Named moves, each a turn or a mirror, and the order they were made in; the first pair answered:
move J:
[ 11  22 -28   3  -7 -59   3  34 -16 -22 -41   5 -66 -17 -25 -20   3   8
 -58  -9   7 -10   3  15  42  23 -37   3   1] -> [ 11  12 -29  14  -7 -61   2  47 -26 -15 -48  11 -53 -12 -21 -19   5  19
 -37 -14 -25   6  23  13  41  30 -27  15 -13]
[  2  14  -3 -26 -24  11   3  -9   9 -12   9  22  -7   8 -27   6  -9   2
  -9   8  27 -30 -10  12 -19   9   1 -21   4] -> [  4   5  -4  -5 -19   5  -6  16   0  -4   2  36  12  15 -19   4 -12  13
  13  -7 -30 -10  21   9 -27  20  10   0 -22]
[ -2 -19   5  -3   0  13  -1  -1 -11   1  14  -4   3   5   6  -7  10  11
  -5  -3   4  -8  -9 -15  -2   6  -9  -5 -12] -> [ -7 -19   5   6  -3  10  -2   1  -9   2  12  -1   3  -2   9  -4  12  11
  -4  -6  -2 -12  -6 -13  -3   2  -7  -9 -17]
move U:
[-10  -7  24  -3   9 -29  10 -50 -10  18  23  26  45  23   9 -11 -50  12
 -67  28  23 -10  12   7  50  27  -3 -49  68] -> [ -1 -15  36  -4  15 -44   4 -67  -1  18  26  18  37  38  22 -10 -43  15
 -66  24  27  -9  11  12  36  27   3 -41  52]
[ 52   0  -3  -9  -3 -22 -17  17  -6 -11  29  54  12  22   7 -31 -18  12
  31  -5 -70  49   6   2   5   5  22  11 -49] -> [ 40  12 -19  -6 -15   1 -12  41 -13 -16  29  66  27  -7  -4 -29 -29   1
  27   8 -72  42  12  -6  20   1  14   3 -24]
[ 15 -24  10  -9   9 -17   5 -20  -5   6  -6   6  -3   6   8   1   6   9
   2 -12 -20  18  -3  -6 -11   5  10  12 -28] -> [ 14 -19   1  -7   3  -1   4  -4 -12   7 -12  12   4   2   7  -3   1  11
  10 -12 -36  22   5  -8   1   8   5  19 -20]
move S:
[ 41  -7  22  12 -13  -6   1  -4   8  38  19  30 -13  32  36  35 -49  35
  12  -9 -54   1  33 -32  -1  46 -10  16 -62] -> [ 26  10  29  -2 -35   7   5 -12  27  35  44  33 -25  18  -1  49 -76  27
  -6  10  22 -30   7 -30  -1  41 -36 -16 -31]
[-26  -7 -16  28 -17  12 -11  44  20  19  25  40  31 -18 -27   0 -49  20
  20   4 -42   6  29   1 -10  14   0 -21   6] -> [-13 -20  -1  26  -8  -4 -18  28  22  27  23  41  24   8 -11  -1 -42  29
  31  -6 -48  17  31   0 -23  18   4  -8 -15]
[-27 -15  40  28  16 -35   1  -7  11   8  41  21  -2  17 -42  34   3 -26
  19  25  55 -26  14   3  -7  -3 -27 -67  12] -> [-32  -3 -10  30  11  -8  27  42 -34   2  16  25  29 -32 -24  22  20 -41
   5  33 -15 -18  43  -2  37  -4 -19 -52  40]
[ 17 -13  18   5 -26   1 -19  19 -17 -15  36  15 -35  10  19  -6   4  22
 -38  51   4   0   3  18 -24 -29  -3  12  -9] -> [ 15 -10  12   5 -28   7 -10  27 -18 -17  35  15 -27  -3  16  -7  10  17
 -46  50   0  -6   5  15 -13 -31  -3  12  -1]
move F:
[ -7  -9  -2 -33 -12  16 -25 -20   5 -15   1 -14 -19   3 -16   9 -33   6
 -37  -9  37 -33 -33   9  13   5 -12 -35  27] -> [ -5  -5 -27 -40  -6  31 -14  -5 -21 -20 -15 -16  -9 -20   1   4  -9  -5
 -50  -5   1 -26 -23   4  44  -1   0 -20  42]
[ -9 -28  -6   5  -6  -6  42  -8   1 -74  12 -18   6  31 -36  -2   5 -48
 -42   6  48   3 -39  18  16  11   3 -17  40] -> [ -1 -31 -17  -3   0  -2  48   3 -18 -68  -5 -21  13  20 -17 -15  28 -56
 -47   4  12  15 -29  14  28  12  17  -2  44]
[  3  24 -13 -13   0  38  39  33 -15 -32 -41  10  18 -50   0   4  59 -19
 -10  -2 -25 -12  -9  10  46   4  -2   4   3] -> [ 27  -7  12  -7  25   8  20   7  -6 -20 -49   2   5   0  21  -2  77  -3
  16 -28 -52  19  -2  13  21   7  20  34 -38]
[ 15   0  33 -65  -1  10   5 -44  -3   4 -19  -4 -41 -12  32 -24  31 -10
 -16  28 -19   3 -15   5  -1 -23 -14 -16   5] -> [ 17   0  41 -65   0   4   2 -47  10   6 -16  -6 -45  -1  26 -23  29  -8
  -5  25  -8   7 -13   8 -16 -20 -14 -11  -3]
Pairs:
(2 to 3 moves a pair)
[  9 -34  20 -34 -29 -34 -20 -16  20  24   4 -11  -3  20  11   6 -14  70
  30 -16 -54  13  37  -3 -38  25 -11  31 -32] -> [-16  -4 -31 -38 -48  14  14  36 -15  11 -11  -2  19 -53   1   6 -23  46
   2  13 -68  -5  38  -4  13  13 -25  12  25]	F then S then F
[ -5  12   3 -17  -6  -6   8 -22  -4 -12  -6 -19 -15 -13   7   2  18  -7
 -31   2  23 -13 -28  11  19 -14  -3  -9  30] -> [ -7   6 -17   5 -11   0  10  31 -25   7 -21   7  22 -15  10  -4   3   4
  -5  -6 -44  10  19   8  19   1   9  10  16]	J then U
[ 10  -5 -61  -9  19   9   4  33 -26  -7  -2 -19   1  -2  -1 -33  20 -22
  15 -29 -54  16  33  -7  22 -16  31  -8   0] -> [ -3   3 -22 -20   8  -1 -11 -14  21 -10  38 -25 -37  20 -38 -14 -10 -15
  10 -20  61 -19 -11  -3  -9 -24   2 -49   7]	S then J then F
[  0 -25   8  12  20   8   2  20  -6  10 -14  12  10  12  25  10  31   3
  14 -22 -60  44  25  -6 -13  12  21  19 -32] -> [-19  12  -1 -17  -2  40  26  -3   1 -10   8  -5 -18 -38  -7  19  19 -20
 -41  20  49 -10 -36   0  16  -9 -16 -29  31]	U then J
[-21  27 -28  -3 -34  -7  27  43 -24 -17 -24  40  32 -19   4  38 -44  45
 -13  13  53  -9  43  -4   9  -1 -34 -24  41] -> [  3  -4 -16  10 -10 -34  12  40 -30  -3 -44  36  39  24  38  29 -20  63
  19 -12 -12  33  75  -7 -14  15  -4  12  -8]	J then S
